Rotation paths and how fast each direction turns (degrees a step)
Each turn is a multiple of 5 degrees from 10 to 175, or 0.
Each row of a path follows its step; steps can be skipped.

step 0: [-17  26  -7 -42  36 -18  50   1   7 -18  11  27  12 -48 -12 -23 -38  29
   2 -25  10  34   7 -53   3  24   2   5 -10   8 -29  -9  -6   6 -26 -12
  17  28  30   7   5 -13   6  36  -4  20   3  -7 -16   1  -4   5   5   5
  -5   7 -17]
step 1: [ 24 -19  18 -29  12   7  11  -9  10   4  28  -5   9   4   3   6  -6  -3
  19   7 -14   7  27 -42  -4  22 -10 -20 -26   0 -47  43   2   0  -2 -41
  10  22   5 -17   7  10 -39  20 -17   2  20 -22 -25  51 -13 -25 -30  21
 -34  24 -16]
step 2: [ 10   1  -8 -49  21 -22 -11  17  -7 -14  21 -14 -24 -28  36   0  -7   5
  18 -17  11  18 -34 -10 -11   8  -6 -22  -6 -13  24  50 -10   1 -14  36
  26  10  -1 -15  45  -4 -12  35  -9  -2  30 -16 -37  25  38   6 -15  22
  -4  24   9]
step 3: [-11 -15  -6 -20  21 -23 -13   1  20 -13  42 -41  26  -8  24  19  20  47
  29  -2  -4   0   2  -2 -39  -6 -31 -26 -13  -6  -5   2 -11  19 -41 -17
  26 -15  25   0   6 -12  24   1 -21   7  62  -6   0  13  -8  -7  19  27
 -17 -16  -3]
step 4: [ -1  21 -12  -7  16   3  -1  12  -5  -8  15 -14  32  -3  26 -20  -7   9
  51 -11  -1 -31 -38   1  -2 -12  33  -5   3  -5  17   8 -17  -1 -15 -22
 -19  -6 -15  26  30 -32  16   8 -42  29  28 -14 -21   6 -25   5 -53  28
 -26   1 -33]
step 5: [-41  10   9 -17  21 -28  13   7  36  -8   4 -34 -32   0  16  19 -39   5
  12  23   0 -12 -16 -20  31  10  -9  17  11 -33 -19  18 -34  -8 -31  -3
   1   7  39  18  54 -18  19   8 -15  23   3  -5  10   1 -41  -5  -7   3
   7 -15 -22]
step 6: [-31   0  31 -29   6  -4  -1  10 -33 -29   5 -12  11 -19 -26  -8 -33  -7
 -14   3  22 -30  19  -1 -13  -1  10 -14   8 -36 -10  40  17  38 -34 -19
 -19 -15  14 -13  14 -41  -6   8  -6  17 -14 -12  -4  17 -46 -21   4  15
 -48  17 -17]
step 7: [ -3  15  32 -12  15 -20  -2  21  -3  -8  44  30 -35  -6  -8  17 -36 -21
  16 -18 -24   9  28   1  19   7  -4 -12   8 -12  16  29   6 -11 -38 -15
  -1  25  -3  15  20 -30  19  27  27  -3  33  29 -37  12 -12  17 -11  -6
 -50  -4  -2]
step 8: [-16  -5 -12 -19  30 -26 -20   2  30   0  21 -16  12 -57  -1 -10  -5  18
  -3   6 -11  -3  27 -11   3  17 -38   7 -57   0  21  40  25  26   7   1
  -9   1  -9  41  11 -21  14  38  26 -23  10 -15 -10  21 -28   0 -14  -1
 -28  -9  -1]
step 9: [ 17  28  12 -53  15   8 -23  15  17  47   2   0  13 -17  -8  12  32  37
  19 -27   0 -26  22 -34 -19  33   0  19   9 -17   5  36  -8   8 -24  21
  10  24 -24  24  -1 -28  -7  10 -31  14  14  19 -17  15  -8  12 -12  -5
 -24  -3 -26]
step 10: [  1  20  -9 -28  25   7   2  36  11   5  -9  -3 -14   8   5 -44   1  30
  11   3  11 -24  10 -26  37  -7 -35   3 -24 -28 -39 -10 -19  19 -10  13
  40 -11 -22   0  30  22  23  32   9  29  34   2 -33  13 -16   8  -4  33
 -20  -7 -16]
[ 12 -13  -6  -1 -10  -2  11  -6   1  -2   6   7   2   9   5  -8  -6  -5
   4   2  -5   1   3   1   8  -2   3   7  -8   8  -1 -10   3 -13   4  -5
  -5   2  -5  11   3  -3   4   2   3   1   5  -1 -11   2 -10  -3   0  12
  -6  -3   1]
110
[  1  -6   7  -6  -7   1 -13  15   2   4  -7   9   6   2 -10  -5   3  -7
   6   1   0   1 -10   6 -15   6   0   3  -7  -5  -3  -5   5  -8  -5  -3
  -6  -1   2   0  -2  -5   0 -10  -2  -6   1 -11  -4   7  -3   0  -8  -6
   1  10  -6]
145
[  0   9  -4  -5  -5   0 -12  -8  -1   0  -5  11  -2  -2  -6  -1   7   2
  -6  -4  -4  -1   4   3   2  -2   7  -7   6   8   3   6   3 -12   0   1
  -5   0  -3  -5  14   0 -13  -5  -9  13   6 -11   0  -3  -3   2  -4  -1
  -7 -10  10]
145
[  9   6 -10 -11   7  -4   7   2  -6  -4  -3  -1  11  -1   1  -2   1   2
   6   1   3  -1   1   6   4   7  17   0   0  -2  14  -2   4   3   0   0
  -3   4  -8 -10   8 -17  -5  -3   8  -2 -10   3   1  -2   7   5   0   2
   5   8  -4]
160
